One turning vector, and how many ticks it has turned:
The counts run from 0 to 182.
[ 23.0  -2.1  20.7 -27.6 -24.2   4.8  13.8   5.6   9.4 -22.9  -0.5   4.6
  22.6  -3.7  62.8  12.2 -17.3  13.6  -4.7  -7.9  29.6  25.7  14.2 -39.6
   6.2  -7.6   7.3   5.2 -20.8  38.7  31.3   5.5  10.6  -2.9  -6.2   4.0
  47.2 -10.9  15.3 -31.6   8.8  -3.2 -20.8 -19.6 -23.0  10.1 -13.5 -20.8
   8.9  -6.6  -3.9   3.7  18.2   3.5 -11.2  22.1 -11.9 -11.4  -0.2 -10.9
 -10.1 -13.3   1.6 -10.3  16.6  29.1 -14.5  -1.0  -6.0  12.1   3.1] -> 6
[ 14.6 -30.8   6.6  12.0  20.1 -23.4  -4.6 -21.2  -0.5   4.2  18.6 -15.2
 -19.3  -6.1 -22.1  17.6 -16.8  -8.0  -3.9  40.7  -9.1  -2.7 -27.0 -13.2
 -20.8  10.2  24.2  20.3  15.3   5.4  -1.9 -17.5   9.2 -12.4 -31.0 -21.5
   0.2  20.5 -31.0  -0.4   3.2  29.1  18.6  20.3   2.4  -4.7 -13.1 -15.6
  -7.5  -9.8 -33.5  -7.7  -1.0 -21.0   6.7   4.9 -26.0 -14.0 -21.7 -40.6
 -11.3  14.3 -25.3   0.3  -5.0  33.8  28.3  -9.4   9.5  23.1  30.6] -> 143
[  1.2   2.1  17.1  -6.1 -16.4  -2.8   1.0   0.7  11.4  -2.1  21.0   6.5
  39.7 -13.0  21.9   0.0 -36.4  13.4  -2.1 -17.0  13.5  40.5  12.0 -28.4
  -0.1 -14.7  16.8   6.0 -23.4  19.4   7.8  11.6 -29.4 -17.7 -26.2  -2.5
  46.7  -6.3  17.1  -0.2  28.5  19.2  -2.5 -16.9 -14.7  13.9  -8.8 -16.6
   3.2  -0.2  -2.9 -12.7  34.0 -25.1  -1.5   2.4   0.4  -7.2   3.3   4.7
  -4.9 -40.9 -10.2   6.5  -2.0  41.2 -41.8  16.7  -3.7  -4.9  17.9] -> 95
[-20.9  -3.7  -7.3  11.7 -28.2 -13.0  17.5  -2.3 -15.1  11.4  14.9  -5.4
 -18.9  -7.1 -30.6  32.9  14.3  -8.1 -14.9  -7.8 -30.0 -12.2   6.7  21.7
   1.2  25.4 -18.3  -2.5   2.9   6.6  18.6 -12.3   6.2 -13.0 -22.9   1.8
  -5.6  -0.4  -1.0  -5.0 -13.9 -29.3  -6.9  -4.4  -2.7 -27.8  -4.3  31.6
 -52.3  -5.8   3.2   7.3 -10.6 -31.8 -24.6   7.0  -2.3 -20.9 -20.2 -24.4
  15.8 -29.0 -25.6  39.7  -7.5  31.3  14.2   2.8 -14.1 -10.9  22.6] -> 118
[ -5.4   3.2 -22.5  14.3  14.7 -40.1   3.0  11.9  13.4  14.8  26.0   3.7
  12.0 -15.5  -6.7  -6.7  -6.8 -10.5  37.1 -18.5 -11.0  37.3  11.9   5.4
  -1.6  -2.4  24.5 -33.6  -7.1 -10.4 -27.8   7.1   0.8 -10.2  -0.7  -3.1
  30.2   4.2   2.4  46.1  35.4   0.4 -29.9  12.2 -24.0  10.3  34.3   5.9
   3.6   6.3  30.2  -2.5   5.4 -12.0  13.8 -19.7   7.1  18.5  19.2   2.4
 -35.1  -9.5  -3.2 -23.0 -39.6  11.7   9.9  16.7   8.7 -10.5 -19.0] -> 78
[-33.8 -10.3 -11.4  12.4   4.1  -6.8  13.2  -5.4 -10.5  -9.8  33.7   4.0
 -17.1   7.2 -41.3 -22.1   8.3 -15.2   7.5  11.3 -23.8  16.2 -23.7  -8.7
 -25.3   1.3  16.4 -26.7  -1.0 -14.3 -13.0 -19.1 -16.4  -3.0 -41.6   1.0
 -17.6  25.5 -10.2  14.3  34.6   8.1  -9.8  24.4   2.7 -16.1   1.1  10.9
  11.0  33.6  27.4 -14.2  -9.1  41.5  -0.7  13.9 -18.3   2.9  -2.8 -22.5
 -32.6  -4.5 -25.6 -11.3 -22.8   8.3 -34.7 -14.1  18.5  -9.0  -1.7] -> 136
[ 11.2  -8.1  18.5  16.4  39.5 -18.2 -21.6   2.4  16.6  18.0  40.0  -5.8
   4.3  -2.2 -10.7  -9.4  -4.8  23.5   5.3  33.9  13.1  -7.8 -15.6 -21.2
 -31.0 -23.3   0.3  -4.5  21.7 -29.0  -8.8 -13.9  14.5  13.3   1.9  -7.8
 -13.1  42.3 -10.5  28.9   2.6  18.4   5.4  37.3  51.8 -11.2  14.3 -16.8
  20.4  -2.1 -11.5 -19.7 -20.4  15.2  26.5   5.6  -8.6  -4.3   1.4 -12.5
 -17.2  19.6 -21.3 -29.9   9.2  21.6  31.4  -6.0  16.8   0.5  14.3] -> 51
[-17.5  20.6   0.1  -7.7 -30.6  -7.0  18.0  11.9   1.2 -26.3   1.9  29.3
  22.3  31.7  19.0  11.3  -7.7   9.0 -13.2  12.8   8.3  -2.1  13.5 -19.9
   0.2 -11.9 -32.0  -6.6  -4.8  35.5  28.9  -0.1  27.2 -15.9  23.8  16.8
  -1.3  -4.4  17.9 -20.7  -6.4 -23.3 -26.5   7.8  39.2 -17.1  21.2 -14.0
 -19.7   1.1   8.7   2.5  -7.3  18.6 -16.8  30.4   4.8 -31.5   1.2  -8.3
  17.9 -17.3  -2.6  10.2  37.6 -13.3 -17.9   7.1 -14.7 -25.8 -10.3] -> 123
[ -1.4   6.3  14.0  -0.7  19.8   5.5 -22.0   7.7  -6.8  -0.5   7.5  -6.0
  16.4   6.9  12.8 -21.2  13.0  28.7  12.0   6.5  -7.1 -20.1 -20.1   6.7
 -14.3   5.9  26.4   6.0  -1.7   9.5  -4.9  -8.7  39.6  11.1 -19.7 -13.6
  16.7 -28.6   1.1 -33.2  10.8  -3.0   2.2  25.7 -48.8  -0.4  -4.7   3.2
  43.9  12.7 -13.7 -39.5  39.8  23.8  14.4   0.2 -36.7   1.4  19.7 -14.9
 -20.5  -5.1   2.9 -21.9  11.8   4.6 -28.1  -2.0   1.4  11.7   4.0] -> 22
[ -8.4   5.9   9.4  19.8  -7.0 -11.1  15.0   1.9   4.8  -1.5  -3.9  10.4
   5.3  16.8  -5.5  10.5   7.4  12.3   4.8  22.7   6.8  -0.2   1.3  -8.6
  13.5  11.8 -43.2   9.5  40.1  39.8  44.5   5.0  43.8  -1.5  22.6  16.4
  -0.4  -7.0  -2.6 -26.6 -21.8 -27.2 -24.7  17.8  30.7 -17.6  35.9 -13.3
 -27.5 -23.7  13.2  -2.8  -4.9   7.7 -14.3  16.4  -5.4 -32.3  -1.8  -9.8
   9.2 -22.6   3.9   3.7  44.7  -1.4  12.8  -2.0 -11.0 -29.0 -16.2] -> 33
[ 35.3 -22.5  38.7  12.2  -8.7   1.5   0.4 -11.0   8.9   1.5 -11.6 -28.9
 -10.9 -48.6  13.2  26.8  -4.6  11.5 -14.6  -7.4  26.7   5.2  15.3   4.1
   5.7  -2.9   3.1  17.4   8.5 -15.2  27.6   2.6  -6.4  15.1  -8.9  -9.3
  10.1  28.3   4.8   1.6 -17.6   1.5   2.2 -26.9  11.2  -3.1 -25.4  -4.6
 -14.9 -20.0 -19.8  16.2 -25.4 -39.6  -9.2  -6.2   3.9   6.7 -42.2   4.9
  -6.6  -8.4 -21.6   0.5 -10.1  44.0  37.4  -6.3   8.0  27.1  25.5] -> 175
[-11.5   1.4  25.9  11.1 -23.7  25.6   9.0 -24.8 -14.3 -25.7   1.1   3.7
  -9.4 -34.1  -3.0  -4.9   1.6   3.7 -25.9 -35.9 -19.4  17.3  10.5   7.8
  -6.3  -1.9  23.5   5.1 -25.4 -20.3  13.8  10.8 -12.2  -9.2 -46.4  -7.3
  -1.3  -4.7  22.9  -7.2   7.6   3.0   1.4 -21.3 -19.7   3.8 -41.2  20.5
   3.1  14.7 -16.6   1.6  11.3 -28.4   0.9 -14.6  -0.8  15.9 -26.5   8.3
   0.2 -33.2 -30.1  21.1 -20.5  18.7 -57.5   4.7  10.1   2.1  25.0] -> 12
[ 14.6   5.2  19.5   5.0 -22.7 -13.8  27.9  -4.2  15.4  -4.7  -3.7   0.3
  -6.6 -10.2  -0.4  20.7  -5.6   7.6   2.6 -24.9  41.7  23.2  20.0  -3.7
  21.1 -14.7 -44.4   8.8  -8.6   3.2  37.4  -1.2 -30.2  11.8  23.6  19.6
   3.7   8.4  18.3   7.6   2.6  -1.6 -27.5 -37.8  25.1  -6.8  -0.7 -29.8
 -33.5  -9.5  30.0   3.3 -10.1   6.7 -27.2  25.2  18.6  -6.9 -23.1  26.9
   6.7 -35.6   9.5   3.2  17.6  23.4   8.1   2.7   1.8   0.1  -8.2] -> 91
[-24.1   9.7  -0.2   0.3 -11.1  -0.9  -6.6   5.7   6.6 -17.2  33.2  14.7
  27.9   8.9  22.2   1.6 -24.1  12.4 -27.5   5.2 -22.8   1.7  11.2 -22.0
 -32.8 -20.7  25.1  -7.1 -21.8   0.4  -6.0   1.9  28.4 -35.8 -27.3  -9.9
   7.8  16.7  13.9  14.7   0.8  -1.4   6.5  21.0  24.0  -5.2   5.3  14.9
  -2.7   5.6 -29.4  -9.4  -7.6 -27.5  17.4  -4.1  -5.8 -20.5  -4.9 -36.9
   5.9   5.0 -44.1  21.1  -0.3  21.1 -18.5  18.8  -7.3 -17.6  40.3] -> 127
[  7.9   7.1   9.3 -23.9 -11.6 -17.8  -3.4  12.2  -1.1   9.5 -12.5 -12.2
  -7.9   6.7   5.9  35.6  25.7  22.8  -7.8  -1.7  -2.0 -55.6   1.1  30.3
   2.9  12.0 -16.2   7.9  -3.0  10.3  22.7 -34.8  38.2   4.7  22.0  -2.7
   0.6 -23.1  -2.3 -42.7 -24.3 -22.7   0.7   3.3 -26.6 -19.3 -13.1   4.6
 -19.6  -1.6 -14.7  -6.8   6.6  15.7 -26.4  20.9 -28.3 -23.1 -11.9 -12.1
  20.1  -3.1  14.7   6.8  24.8   5.2  35.5  -3.2 -16.5  13.4  10.5] -> 115
[  8.8 -19.1   8.7   5.5  -3.4 -10.9  20.0 -26.1  -4.3 -29.8 -47.7   1.3
 -40.3  11.4 -12.3  28.8   0.8 -23.9  -9.9  22.8  15.5  -3.0  -4.6  22.8
   6.7   7.1 -21.9  14.9  14.6  10.1  27.8 -22.1   3.2  -5.9  13.3  -3.5
 -30.3 -17.9 -13.6 -20.3 -17.2  13.4  -7.3   3.7  18.9 -17.1 -23.5 -36.3
 -16.6  -8.5 -14.6  31.6 -11.1  -2.3 -12.7  20.5 -16.5   3.0 -36.7  -4.5
  20.0  -1.6  11.5   7.1   8.8 -40.4  12.5 -23.5  -8.9   3.4 -27.8] -> 148
[-36.1   4.4  -5.6  15.4 -12.3   4.6   3.4  13.0  -7.2 -14.3  11.2  15.8
   7.7  10.6  -9.6 -19.5   3.0 -17.1   5.8   1.2 -13.5  23.3   0.6 -15.9
 -24.1  -0.9  26.1 -45.3   9.0  -9.7 -14.6  -3.5 -11.6  -6.6 -26.8  -3.9
 -12.6  24.4   7.7  12.7  16.7 -11.3 -14.0  21.5  18.0 -23.9  18.6   8.0
  35.7  23.5  25.1   7.0 -11.2  27.4  18.5   5.8   1.2  14.2   7.9   1.8
 -13.7  -2.0 -29.1 -18.4 -21.1 -23.6 -60.5 -13.7  -8.1 -29.4 -18.4] -> 46
[-28.2  16.6   3.5   8.4  -6.6  -7.7  -1.5  -1.5   8.8  -4.3  35.6  15.4
  25.7   5.5  21.6   1.6 -21.3  24.5 -22.6  16.5 -18.2   2.7   8.4 -23.0
 -28.5 -24.0   5.9  -5.3 -10.3   0.6   7.0   8.8  31.9 -32.4  -4.7   3.1
   2.0  19.0   8.9  17.4   0.0  -4.1  -1.6  21.4  45.6 -10.1  13.7   9.0
 -18.8   7.9 -25.1 -15.6 -16.2 -32.6  16.0  -3.6  13.2 -29.7  -3.6 -27.8
   7.6  -4.8 -38.6  26.9  15.4  24.3  -7.7  15.8  -5.4 -27.2  41.7] -> 126
[-11.9  10.3  13.9 -13.3 -20.9  12.4 -11.7  16.9  -0.5 -25.4 -31.4  14.3
  20.6  11.3  39.8  16.4   3.0   9.6 -32.5   9.6   3.2 -24.0  22.4   8.1
  -9.3  -3.8  12.2 -18.6   0.0  -0.2  12.8 -14.8  38.9  -5.2  15.4  -7.0
 -15.3   0.6  18.6 -34.6 -40.7 -24.0  -2.6   9.2  22.0 -28.5 -13.6   2.1
  24.6  -0.1 -32.6  26.5 -22.5  -6.7  12.9   5.3  -9.3   0.0 -12.1  -9.1
  35.0  15.5 -19.6   3.8  17.9 -40.2 -20.2  -0.9 -39.5  -5.8  -4.6] -> 40
[  6.0   1.8   7.7 -30.3  -8.0  -6.8 -11.7  17.7  -3.3   5.8  -2.5 -17.8
  11.6  15.5  18.6  25.5  17.4  20.2  -4.8   1.5   4.2 -51.5  -4.5  24.2
  -0.7  14.8  -1.6   1.3 -11.2  26.3  18.0 -35.5  36.7   0.5  13.4  -4.4
  10.0 -34.2  -1.0 -44.6 -15.8 -20.7   3.6   7.3 -47.0 -14.5  -9.3   2.4
   0.0  -7.2 -12.3 -19.4  19.1  22.4 -20.3  28.0 -34.8 -23.2   1.8 -15.4
  13.3  -4.7  21.6  -3.7  17.9   3.3  22.3  -5.7 -21.7  16.6   6.3] -> 114
[-12.6  -5.6  -2.3   6.8 -12.3  -0.8  -7.6  13.9  -3.3   8.0   4.9  11.8
  39.1   6.4  21.4  10.1 -13.3   0.3 -18.1  25.1 -14.9   7.8   9.8 -23.6
  -7.4  14.0  30.1 -15.0  17.8  26.3   9.6   8.7  30.6 -31.5 -32.0 -18.8
  28.9   4.2   5.0 -19.8 -17.2 -21.6   2.2  20.6   3.3 -10.2   7.8  14.3
   3.1 -19.0 -29.2   7.9   3.1 -40.8  12.8  -3.8 -13.2 -23.7   3.5 -31.1
  20.7  -1.1 -39.1  13.0  -2.0  13.7 -25.7  10.8 -32.0 -25.4  17.8] -> 37
[-36.7   0.6  -7.0  25.1 -16.1   5.7   1.2  12.3 -12.8  -9.2  17.1  16.1
   2.8  -1.6 -23.6 -18.3   0.5 -13.9  -5.6   2.1 -19.5  25.3   9.5  -4.5
 -26.2   0.5  20.5 -42.0   6.2 -24.4 -14.1   1.5 -11.6  -8.7 -33.7  -6.7
 -20.3  34.5   8.8  23.9  11.0 -12.7 -11.6  20.6  27.8 -21.4  14.4  24.9
  19.2  20.3  18.0  10.7 -20.7   3.9  22.2 -10.8   0.0  14.4  -9.9  -7.6
  -5.1  -6.9 -41.6  -5.4 -24.2 -14.0 -49.9  -6.8  -5.1 -31.0  -2.8] -> 45
[-11.9   2.4 -19.0   3.4   9.9 -13.1  16.5 -11.3   2.5 -36.0 -17.5  30.2
   9.3  16.9  21.8  -3.2 -29.7 -26.3  12.9  17.3   2.7  44.4   9.7 -18.1
  10.6  -4.5  32.7  -7.8   7.2  38.4  -1.5  12.1  21.6 -37.8   2.0  -9.6
  26.3 -26.7  -0.6  -6.2  15.0  17.1 -21.6  24.6  -3.2  12.0  19.8 -32.6
  14.7   1.9 -12.8  16.6  19.9 -17.7  18.0  -3.0  -3.4   7.3   6.5  -8.1
  -0.2   5.8   1.4  -7.4  -7.7 -34.0 -35.1  -4.8  -9.1 -21.3 -36.4] -> 154
[  4.5  11.4  38.8  34.1   1.4   5.6   8.5 -19.0   9.5 -16.6 -10.3  17.2
   2.7 -18.1  -4.9 -11.1  -9.1  20.4  -0.7 -19.6  35.2  30.4   9.4  -3.3
  23.9 -24.9 -34.8  26.3   6.4  -9.0  37.4  22.6  -3.5  11.2  21.4   7.9
   5.2 -15.3  23.5   8.5   1.4  11.2 -29.3 -14.0  45.9   6.6   6.5 -20.5
  -4.4  -5.4   2.5  -7.2   1.5  -7.6   3.9  -5.2  30.0   9.7 -15.0  39.6
   6.9 -45.7   1.2  -0.5  22.9   2.8 -24.8  10.1  16.2 -17.0 -16.5] -> 182
[-18.4 -17.9  -4.4  11.6 -25.5  -3.1  13.8  13.1 -23.4   1.7  -9.3   3.1
  -4.7  11.1 -22.1   6.8  31.2 -13.6   9.1   9.7 -17.3   8.3 -10.9  11.9
  12.9  50.9  -4.2 -17.5  26.8  41.6  21.2 -15.5  12.2   3.3 -33.0  -5.8
   9.0 -20.1  -9.6 -44.4  -0.1 -33.6 -23.8   8.6 -32.8 -25.3  11.0  10.1
  -3.2  -4.9  22.4   5.3  18.1  25.7 -23.8  11.2 -31.7  -7.3  -8.0 -12.8
   3.4 -36.3   1.6  -4.2  -2.7  -4.1 -21.0 -16.6 -16.6 -20.5 -26.4] -> 30
[  7.0   7.4   1.3   0.2   2.7  -8.2  22.0   4.8  -1.0 -30.6 -25.5  -4.3
 -30.2  -3.4  15.4  -4.8  25.9  -6.6  17.3 -19.7  15.6  -3.5  20.3  25.7
   4.8  -2.5  -7.4 -28.5   4.0 -19.4  -1.8  -7.4  20.5  24.5  29.1   6.5
 -15.7   7.9   4.9   7.6   6.9 -13.6 -33.5   3.2 -14.2  -8.6  10.5  -3.7
  15.4  20.7  26.7  23.9 -27.8  27.6   0.3  -3.0   2.9  33.1  -7.9  21.7
 -24.0  17.7  12.5 -35.3 -24.0 -31.7  22.4 -13.4   8.1   8.2 -47.0] -> 164
[  8.5  -1.9  29.4  10.1 -23.2  18.5  18.5  -8.8   3.2 -31.1 -37.8  14.8
  -3.1  -9.5   9.3  -5.3  -4.5  -4.5  -0.5 -16.7  36.1  30.9  13.4  -1.8
  24.1  -6.5 -17.3   4.9  -1.6   8.0  31.3   7.1 -28.3  18.0   6.0   9.7
   5.9 -16.6  20.5 -17.5   3.0   5.9 -26.1 -28.8   7.9   3.1 -17.3 -25.8
   8.6  -1.9  12.2  18.2   7.0   4.6 -11.3   9.2  11.7  22.1 -15.6  34.8
  11.3 -38.5  11.7  -8.4  10.8 -15.1 -49.7 -12.1  -4.1  -4.2 -42.5] -> 180
[ 10.7  11.5  37.7  15.6 -13.1  10.3  16.5 -16.7   8.8 -24.6 -26.6  11.9
   3.2 -17.0  -0.4  -9.1  -2.8  12.3  -4.5 -21.7  38.5  28.0  13.2  -2.5
  24.0 -17.9 -32.0  16.4   3.8   0.9  33.3  12.4 -18.7  14.1  24.7  11.8
   0.8 -17.6  24.8 -15.3  -1.9   7.7 -26.1 -23.4  27.0   1.3  -6.0 -35.0
   5.0  -2.3  15.9   9.0   6.1   9.0  -8.1   4.5  17.9   9.7 -14.9  44.7
   7.5 -41.8  13.7  -9.4  22.3 -15.3 -33.7  -4.1   4.1 -11.4 -30.4] -> 181
[ 49.1 -17.9  44.0   1.2  -0.6  -5.6   3.0  -5.2  11.0   5.9 -10.8 -28.9
 -10.1 -36.2  29.4  23.0  -5.3  18.9  -2.8  -1.7  40.2  -3.5  19.2   0.7
  11.8  -2.8 -11.7  18.6  11.1  -7.2  31.2  -7.2   6.3  20.3   5.8  -0.2
  15.1  25.5   3.8  -8.0 -17.2   4.6  -4.5 -26.5   5.9  -5.5 -19.3 -14.9
  -0.4 -28.6 -17.5  14.3 -20.8 -17.8 -12.8  -1.6  -0.8   7.4 -32.7  12.0
  -7.4  -3.5  -7.5 -14.3  10.6  33.8  55.3  -2.9   6.0  32.8  13.7] -> 174
[  9.5 -22.0  21.3  11.6 -34.4  16.7  19.2  -7.2 -12.9 -17.3 -24.2  -5.2
  -1.9 -31.5   4.3   3.8   1.0 -21.0 -12.1 -25.5  17.5  35.3  16.8   4.2
  13.2  11.4  22.2   2.5  -8.9   2.2  24.0   3.9 -41.8   3.2 -38.8 -11.4
  17.3  -0.4   9.4 -22.9  -3.4  -1.5 -11.4 -37.4 -23.2  -0.5 -27.1  -3.3
  13.8  -6.3   7.3  32.8   0.7 -18.5  -9.5  -5.4  -6.7  17.5 -29.5  19.0
   2.1 -36.2 -13.3  -7.3 -17.0  11.2 -45.3  -8.3 -12.2   6.0 -10.9] -> 178
[-37.4   1.0 -18.1   1.4 -48.3  -5.5  23.7  16.4 -20.5  -6.2   4.1   8.9
   1.8  12.7 -10.2  21.9   4.8 -18.8  -6.0  -3.8 -24.3  15.3   7.5  -0.1
   3.5  29.5  -1.6 -24.1  -1.9  28.5  17.4  -9.9  -4.6 -24.6 -34.5   2.4
  11.5 -12.8   9.3 -22.0   2.1 -29.9 -20.6  -2.5 -21.7 -18.5   5.9  15.8
 -20.5   0.0  17.7  11.5   8.3  -5.1 -26.2  17.0 -15.2 -21.5  -9.9 -23.7
  18.9 -29.3 -17.0  28.4  -7.5   5.1 -30.9  -4.8 -25.8 -31.3   0.3] -> 120
